One turn moves every row onto another: examples first, then more rows asked:
Dep: -16  -14  17  -30  10  -5  31  7  -13  3  0  -11  9  20  -15  -24  -1  3  8  7  1  -4  -4  -28  4  6
tarot: -8  -14  6  -6  2  8  29  9  -21  -15  13  -20  12  18  8  -27  -20  3  7  -12  -12  10  -9  -13  12  11
Kofon: 5  -14  0  0  -39  -5  -8  -19  -6  7  5  14  -8  -33  -19  -12  14  9  -12  -5  13  0  36  -1  -6  -20
vetot: -11  -5  -22  -42  -12  10  -8  -22  15  1  -3  9  -38  -5  2  2  -12  14  -5  31  25  -6  3  11  15  18
Rekam: -7  -11  18  21  -26  -10  -10  -14  -16  1  5  8  6  -12  -19  -17  2  20  -1  -6  5  -9  22  -13  -27  -16
Dadi: 2  -20  -10  12  -37  -13  7  -6  6  -1  0  -8  -5  -39  -6  -15  12  6  -19  14  7  -3  32  13  -19  -11
tota: 2  -12  1  2  -33  -16  -7  -17  -10  10  4  19  1  -19  -25  -15  12  17  -5  -1  10  -14  29  -12  -19  -14
bal: -19  -8  21  -49  10  17  12  -14  -8  8  -15  -3  -6  7  -19  -11  5  3  -1  4  22  0  4  -19  15  1
Mizi: -9  7  -26  -40  -9  6  -7  -16  19  1  -5  3  -36  -2  -8  5  -14  7  -9  25  33  -11  4  8  11  13
sife: 3  -17  -7  9  -37  -17  -6  -4  7  8  5  7  -23  -32  -14  -16  13  6  -10  6  10  2  28  -1  -16  -21
tama: -14  -14  -5  -43  2  11  0  -9  3  17  -12  12  -40  7  -8  0  -12  15  7  21  25  3  -8  -14  5  0
Foper: 2  -15  8  5  -35  -6  -14  -16  -2  6  4  15  -12  -29  -21  -14  13  7  -9  -6  13  3  32  -8  -6  -21
sez: -17  -19  8  -21  10  -4  28  10  -7  -2  -8  -8  18  26  -18  -17  -7  -5  3  -1  4  0  -5  -24  13  7
dokop: -13  -11  6  1  1  3  30  11  -16  -19  16  -20  17  23  -1  -16  -25  0  1  -12  -6  12  -3  -9  18  3
zupum: -3  -14  8  24  -24  -11  7  -4  -8  -4  0  -13  8  -23  -7  -17  -3  19  -10  12  1  -12  24  3  -41  -11
fafez: -5  3  -23  -20  -20  14  -8  -12  6  -15  22  -3  -39  -7  21  -2  -31  17  -6  20  12  3  4  26  19  15
Gema: -11  -1  -18  3  -13  1  26  -4  -5  -34  24  -23  18  11  8  -14  -22  1  -9  -2  -5  1  4  14  24  24
giri: -9  -10  18  25  -25  -2  -5  -21  -11  -12  -1  -6  17  -19  -13  -17  3  17  -10  -1  5  -11  25  0  -29  -7
fon: 0  -16  7  22  -31  -1  7  -6  -4  -7  1  -18  -2  -36  0  -13  -2  11  -17  9  5  2  30  14  -27  -17
davez: -16  1  2  -45  1  10  1  -6  -5  19  -5  5  -44  5  -8  -1  -7  19  2  13  33  4  -1  -10  6  -8
Dul: 6  -17  -8  9  -39  -14  1  -2  -1  9  9  5  -21  -34  -10  -13  8  10  -12  4  10  4  31  4  -15  -24
lata: -21  -18  10  -23  12  -15  30  6  -6  -10  -12  -10  7  28  -10  -18  -6  -2  4  8  5  -3  -2  -26  12  14
desof: -5  15  -28  -18  -18  13  -5  -14  11  -16  19  -9  -37  -5  10  5  -32  12  -11  14  23  1  5  24  17  10
nuf: -6  4  -25  2  -25  -12  18  6  -5  -18  35  -18  -18  2  20  -12  -31  19  -4  20  3  5  1  17  14  25
Kove: -13  -3  -13  -3  -10  -4  30  -12  -5  -40  16  -25  9  10  12  -16  -15  0  -9  1  0  4  8  8  31  28
relum: -5  17  -19  -19  -16  10  -1  -19  3  -24  18  -11  -44  -4  15  1  -29  11  -8  7  24  7  7  15  26  12
Gedep: -3  -13  3  26  -31  -4  1  -6  2  -9  3  -17  -12  -34  0  -16  0  11  -15  8  5  2  26  14  -29  -17
mozuf: -11  -10  23  -8  0  7  31  6  -22  -17  20  -26  14  13  2  -22  -23  3  3  -3  -9  13  1  -12  16  6
miba: -17  -12  13  0  5  -2  33  7  -18  -25  12  -23  1  23  7  -15  -26  3  3  -7  -3  17  -1  -12  21  3
ler: -13  6  -26  -41  -16  -2  -1  -15  8  7  0  4  -39  -5  0  0  -3  20  -9  28  34  -8  4  10  12  19
Vez: -6  10  -38  0  -19  -8  14  1  5  -25  32  -15  -16  8  13  -8  -31  13  -6  12  4  -5  0  20  12  20
Lanub: -9  -5  -6  -3  -17  -5  29  -3  -9  -29  25  -27  19  4  10  -21  -18  4  -7  13  -7  1  6  8  23  33
Dosi: -19  -10  25  -40  13  13  8  -14  -4  -5  -23  -5  -10  13  -12  -5  -9  -3  -3  4  23  4  6  -20  23  3
zugal: -1  -8  18  12  -26  -4  -9  -17  -20  4  5  9  5  -16  -20  -13  -1  22  -3  -6  8  -10  27  -11  -27  -19
vitut: 0  -16  -6  12  -36  -9  -1  -11  12  -4  -1  -8  -12  -40  -7  -16  15  3  -19  10  9  0  31  12  -17  -12
bazuk: -12  -4  -2  -41  5  8  -1  -1  8  16  -13  6  -38  10  -16  3  -17  6  1  15  31  0  -3  -14  6  -7
rufi: -9  11  -22  -42  -8  -3  -4  -20  15  -8  -6  2  -38  2  -2  -1  -9  6  -7  23  31  -13  7  2  17  22
Zis: -16  -20  14  -41  10  23  12  -14  -8  8  -20  1  -10  9  -14  -8  -4  4  5  2  18  10  -6  -23  14  1
fut: -12  2  5  -39  7  0  -1  -1  2  7  -10  5  -47  15  -7  -1  -19  10  5  15  29  -1  -2  -19  7  -3
rud: -16  -14  18  -39  12  17  10  -6  -2  7  -21  -2  -3  13  -22  -4  -8  -6  -2  1  21  6  1  -21  18  -3
Fefu: -5  -5  -11  -5  -12  8  21  -2  -10  -32  23  -22  14  7  19  -24  -20  1  -5  -2  -12  1  1  12  22  28
Keza: -3  -14  8  8  -31  -15  -12  -19  -7  5  0  18  5  -17  -26  -18  15  12  -5  -3  9  -11  28  -14  -15  -10
ruk: -8  10  -21  -18  -26  10  -1  -16  0  -12  20  -10  -34  -12  17  2  -23  20  -13  18  25  9  9  27  25  19
lekor: -14  -22  7  -27  10  5  28  1  -13  0  -11  -8  14  19  -10  -24  -1  -1  8  -1  0  1  -10  -27  8  14
zago: -4  2  -31  -7  -20  -5  10  3  1  -23  31  -12  -16  4  24  -17  -27  13  -3  17  -5  -6  0  21  12  28
poz: -8  -11  3  29  -26  -12  3  -8  -1  -11  1  -13  6  -23  -6  -19  3  16  -11  11  2  -12  22  7  -38  -6
ros: -8  9  -35  -3  -17  -18  21  1  2  -27  28  -15  -28  10  17  -13  -25  12  -1  12  6  -1  -1  9  14  22
Rafo: -4  -11  16  15  -24  -3  -2  -20  -13  -6  -4  -4  20  -21  -16  -15  2  18  -11  4  5  -17  29  -2  -31  -6

Mizi -> Gema
vetot -> Fefu
fut -> ros
Now find these:
zupum -> tota
Gedep -> Rekam
Lanub -> bal

One turn moves every row onto another: examples first, then more rows asked:
rego: -10  9  -11  28  4  -25  -13  26  -43  -47  6  -20  22  -13  20  38  29  -15  18  14  -18  11  28  4  34  3  21  -1  23  -44  6  -30  -26  14
Rofi: -10  23  -14  15  27  9  4  -25  -27  -33  14  -8  26  -2  -31  -4  32  15  -27  14  -24  10  42  -13  5  -1  -6  13  19  -1  47  -16  2  -9
sumem: 0  42  -12  26  17  -3  -3  -18  -32  -28  0  0  19  2  -21  -15  16  6  -27  39  -12  20  14  -15  -5  2  -9  20  18  -31  33  -7  9  0
lav: -20  3  -12  -1  19  -9  -8  -1  -28  -42  3  13  17  -27  33  18  24  -3  24  3  -9  0  8  16  11  -7  -1  -25  11  -31  -4  -30  -35  -10
faf: 1  -11  -11  -10  26  -31  -8  10  -32  -37  28  -8  33  -13  21  9  25  -5  15  3  -2  16  3  13  15  -4  13  -34  28  -27  9  -22  -26  7
Mede: -14  -4  4  -5  15  -12  23  -10  -29  -26  13  -17  12  -6  -28  7  33  13  -25  18  -31  11  36  -18  8  10  -17  8  22  -1  41  -4  1  -19
sev: -14  -7  7  17  34  -16  -18  -6  -24  -57  21  23  29  -9  -2  41  24  -14  34  -10  -19  -7  18  11  12  -11  9  9  16  -45  12  -24  -20  0
tipav: -13  15  0  7  3  4  -7  -20  -43  -29  4  -4  9  8  -22  3  22  -8  -27  40  -3  8  24  -20  -6  -3  -28  21  12  -35  24  10  10  -6
Gotu: 4  5  -3  -3  4  -15  -4  8  -14  -31  11  -5  43  -18  1  26  12  -18  3  -13  -6  11  30  29  23  -10  21  -33  18  -28  16  -20  -25  16
Zure: -8  13  4  13  -2  -20  10  -6  -27  -29  17  -29  15  -1  -8  3  21  12  -30  46  -36  11  20  -19  13  10  -19  26  19  -25  12  3  5  -16
zubif: 7  1  -24  15  8  10  7  4  -27  -29  10  -10  -9  -22  -19  -4  7  -9  20  10  -21  20  3  -19  41  -25  9  -8  64  -38  3  -11  -10  13
dufe: -11  -3  14  -4  38  -21  -11  12  -24  -39  26  18  33  -3  -5  23  28  -20  41  13  -17  20  29  -5  14  -22  15  -7  37  -55  16  -23  -21  2
rus: -21  22  -19  3  12  -26  -2  10  -18  -43  27  -16  34  -22  -9  2  15  -46  26  -7  -20  -6  -3  8  13  -7  10  -9  31  -38  8  -13  -28  -2
dumo: 8  22  -8  16  11  -23  -10  14  -22  -51  12  -5  16  -12  -1  39  32  -22  25  39  6  2  27  8  20  1  3  -24  32  -49  -3  -32  -20  5
ropu: -10  27  0  11  -3  -7  -3  -23  -40  -28  -6  -18  4  2  -12  8  21  -2  -23  46  -16  21  17  -1  -1  -1  -26  21  7  -36  18  10  12  -5
virep: -23  15  9  5  16  -5  -22  15  -11  -25  29  4  41  -31  -1  30  25  -24  23  13  -5  -4  13  3  -9  -9  3  3  23  -46  -4  -35  -18  14
kamuz: -7  -2  14  -8  13  -17  10  -33  -31  -26  6  -17  8  11  -18  3  32  13  -16  33  -17  11  26  -5  13  -8  -21  9  8  -5  17  13  -3  -13
lipu: -23  17  -12  10  22  11  -8  -33  -44  -31  4  0  12  11  -19  -6  26  7  -19  22  -12  15  40  -5  -2  -21  -13  20  -3  -17  31  -4  5  -13
Por: -12  -2  -35  22  5  0  16  -2  -35  -41  7  -16  -20  -29  -17  8  10  -1  19  -8  -34  12  1  6  25  -37  7  -12  38  -27  4  -17  -2  12
der: -18  -1  -15  8  2  -14  -8  11  -11  -46  22  -7  32  -15  -12  24  11  -32  20  -4  -18  -4  -2  21  -15  -6  17  1  20  -47  13  -40  -7  11
lafod: -6  31  -8  19  30  1  8  -29  -21  -21  -2  0  17  0  -25  -4  25  26  -17  18  -22  12  40  -13  11  -4  -1  14  3  -2  35  -18  -10  -14
Rimuf: -13  31  -11  24  11  4  -6  -16  -38  -33  9  -4  14  9  -16  -7  16  2  -29  23  -14  13  18  -24  -6  -4  -7  26  18  -25  52  -15  10  -9
vapo: 6  -2  -6  34  13  -3  1  -9  -19  -29  40  -7  -9  -23  -18  21  13  10  11  -4  -3  -8  -4  1  16  -39  -1  -5  35  -17  -10  -26  0  13
raso: 5  -12  -12  30  21  6  -17  7  -20  -33  36  -2  -1  -21  -8  23  5  17  13  13  -13  18  8  -8  31  -32  6  15  39  -40  -10  -26  11  15
bur: -16  31  -8  23  14  -12  9  -1  -26  -35  19  -18  14  -10  -20  4  20  7  -30  22  -34  12  30  -20  16  13  -14  27  22  -15  45  -12  8  -28
Ragi: -7  23  -10  19  20  2  8  7  -26  -16  20  -3  -2  -40  -20  2  15  -3  17  5  -16  12  22  -12  40  -44  -2  -16  45  -24  -13  -1  -16  15
Gosoz: -9  3  -13  8  5  11  -5  5  -13  -37  3  10  41  -17  14  2  20  -12  11  9  -18  6  34  25  14  -15  21  -18  24  -35  -12  -41  -32  5
Davum: -22  -8  7  -6  14  -9  10  -19  -43  -22  13  -9  4  12  -18  -6  30  4  -17  32  -15  14  33  -13  2  -11  -24  16  7  -15  16  5  1  -26
nub: 0  6  -6  10  8  -23  -1  20  -21  -70  -10  26  19  -6  2  20  13  -21  16  24  -7  -1  8  5  13  -11  12  -20  32  -53  18  -28  -13  18
zag: -6  -8  -16  21  18  -3  -5  -11  -28  -54  18  -6  31  -1  -12  21  36  -28  36  -5  -32  -9  21  5  16  2  22  3  39  -42  4  -30  -35  2
relir: -17  4  -4  4  6  -10  9  0  -34  -34  13  -20  12  -8  -25  8  26  -1  -28  44  -29  15  35  -16  11  15  -28  24  20  -28  17  9  12  -20
reni: -5  16  7  33  7  -28  -7  22  -28  -55  6  14  31  -4  17  10  14  -23  9  2  -8  -11  10  -3  38  -10  20  2  30  -35  9  -21  -32  12
maz: -39  15  -12  -10  20  -13  -14  24  -31  -34  14  -8  37  -39  9  16  26  -29  29  9  -28  14  13  -6  8  -9  6  -5  27  -49  8  -11  -24  16
taz: -10  12  0  -3  14  -12  3  -1  -27  -36  6  -5  22  -10  -15  35  31  -38  42  -3  -26  8  35  -4  22  -9  15  -20  37  -50  23  -16  -39  -1
Diben: -9  -10  -6  15  18  3  -3  14  -30  -22  17  1  -1  -38  -13  31  11  20  10  3  -18  21  18  -10  16  -44  5  -7  29  -34  3  -16  8  38
runo: -14  10  -6  6  25  1  -1  -37  -46  -25  -12  -3  6  15  -12  -13  32  16  -9  29  -15  25  24  -4  0  -13  -8  17  4  -13  29  -5  -1  -5
Zal: -6  13  4  15  15  0  -6  12  -24  -14  11  7  -12  -36  -7  32  -4  3  17  -2  -10  22  15  -22  44  -37  -2  -2  34  -40  10  -3  -6  11
puf: 7  3  -24  29  3  9  -4  -17  -19  -44  13  -11  -18  -30  -20  37  2  -2  15  -7  -14  -3  -1  4  35  -19  -5  -1  36  -31  3  -13  0  7
gusi: -8  33  -6  24  10  -17  12  -3  -21  -31  3  -10  19  -12  -15  7  8  20  -35  23  -36  10  17  -26  7  15  -8  21  12  -22  43  -7  4  -8
Tuk: -5  -2  -3  0  17  -13  20  -16  -16  -31  6  -19  21  2  -27  6  26  29  -23  27  -41  16  42  -12  15  2  -2  10  10  -5  31  -7  -1  -9

dumo -> Gosoz
Davum -> Rimuf
Now find these:
dufe -> der
Ragi -> raso
sumem -> Tuk

One turn moves every row onto another: examples first, then more rows asked:
vesa: 25  -7  -5  7  41  0  -24  2  28  1  -21  0  -12  -12  9  -2  1
lebus: -9  4  17  11  -8  3  -6  10  22  14  -47  -12  0  -17  -26  -3  -25
lesi: 26  19  3  19  8  -3  -15  -21  20  43  -27  10  -18  -13  -2  -20  0
gasem: -14  -20  -8  4  24  7  -3  -21  -2  11  -21  -8  -1  -4  -31  -15  -26
rodar: 29  38  -28  -11  5  -10  -8  -3  4  5  -8  9  -4  -14  -2  16  8
zepo: 27  33  -28  -16  -1  -6  -22  1  0  2  -1  0  6  -8  4  12  9
repe: 11  4  -21  -16  5  6  -15  -27  -9  27  11  -10  -18  -20  -4  -8  3
Gizev: 22  37  23  9  -8  -7  1  10  8  14  -27  5  9  -19  -11  21  -12
lil: 24  38  29  1  -1  -9  -1  9  5  5  -26  -2  7  -18  -19  17  -13
vobap: 4  2  -6  28  -17  2  -10  -8  -23  -12  -6  -8  -7  17  -25  4  -12
Popal: 3  0  -28  -14  9  5  -10  -21  -7  28  9  -9  -17  -14  6  -3  1
mutor: 7  18  -20  20  -5  -20  -23  -21  16  23  -38  9  -1  13  -28  -4  -15
mag: -19  5  13  13  -1  5  -10  4  19  12  -41  -15  7  -10  -25  13  -30
Pifo: 33  29  20  7  -8  -5  -11  19  6  5  -27  6  8  -24  -11  15  -4
Veg: -15  5  18  5  0  6  -12  -1  23  13  -37  -24  12  -16  -22  5  -33
Vodi: -10  -8  1  -9  -13  3  -7  4  20  -8  10  -16  -4  9  10  11  -2
mamot: 0  -1  -4  -19  -4  17  -6  -3  11  -7  7  -29  -16  -2  14  -10  0
falo: 0  2  5  5  -6  26  4  10  1  -14  6  -24  -11  1  4  -4  6
Kiro: 24  3  -14  5  27  4  2  16  17  -9  -25  -19  -3  -7  21  -11  -2
naf: -2  11  22  16  -5  0  -6  -16  -5  -9  10  4  -1  21  -21  14  -12
zovu: 30  38  -26  -17  -6  -15  -7  -5  8  -1  -8  1  -5  -16  -5  11  1
kuz: -13  -25  -5  7  27  14  -11  -21  -4  13  -12  -8  -4  -12  -24  0  -22
rorit: 30  25  0  24  26  4  -11  -2  0  30  -41  -9  -4  -6  0  -23  0
Buko: 22  -2  2  -5  42  1  -12  12  22  -7  -15  -1  -8  -6  3  3  11
nuvuz: 0  5  15  18  -13  5  -8  -23  -9  5  7  10  1  15  -33  6  -5
dagib: 4  -10  14  12  -6  10  -11  -21  -20  -13  1  -8  -10  8  -29  -2  -18
Biz: -9  -4  12  -3  3  14  -17  5  28  -6  6  -20  -3  4  17  9  -3
puvu: 40  16  -12  -9  35  -3  -11  2  14  -11  -24  -8  -5  -10  10  -9  -1
Pinep: 4  27  -17  20  -17  -16  -12  -28  18  12  -23  12  -5  16  -24  -3  -18
lutop: 1  2  -21  -16  11  4  -10  -25  -17  26  13  -11  -5  -2  1  -11  -3
bar: 35  34  17  13  3  0  -16  -10  7  35  -38  -7  -1  -12  -1  -18  -9
Fovo: -6  -24  -9  2  28  6  -21  -23  -4  10  -16  -15  -4  -14  -26  -3  -25
Gakuv: 11  23  -19  35  -20  5  -16  -20  2  23  -33  -7  10  6  -16  -15  -16
Dozof: 26  14  8  10  12  -1  -10  -9  27  45  -30  3  0  -16  9  -18  0
Bav: 3  18  -11  21  -21  -2  -26  -21  12  6  -41  -9  5  7  -30  -6  -28

Dozof -> mutor
lebus -> gasem
kuz -> Popal
Now find these:
Kiro -> rorit
Biz -> vesa
dagib -> mamot
lil -> Veg

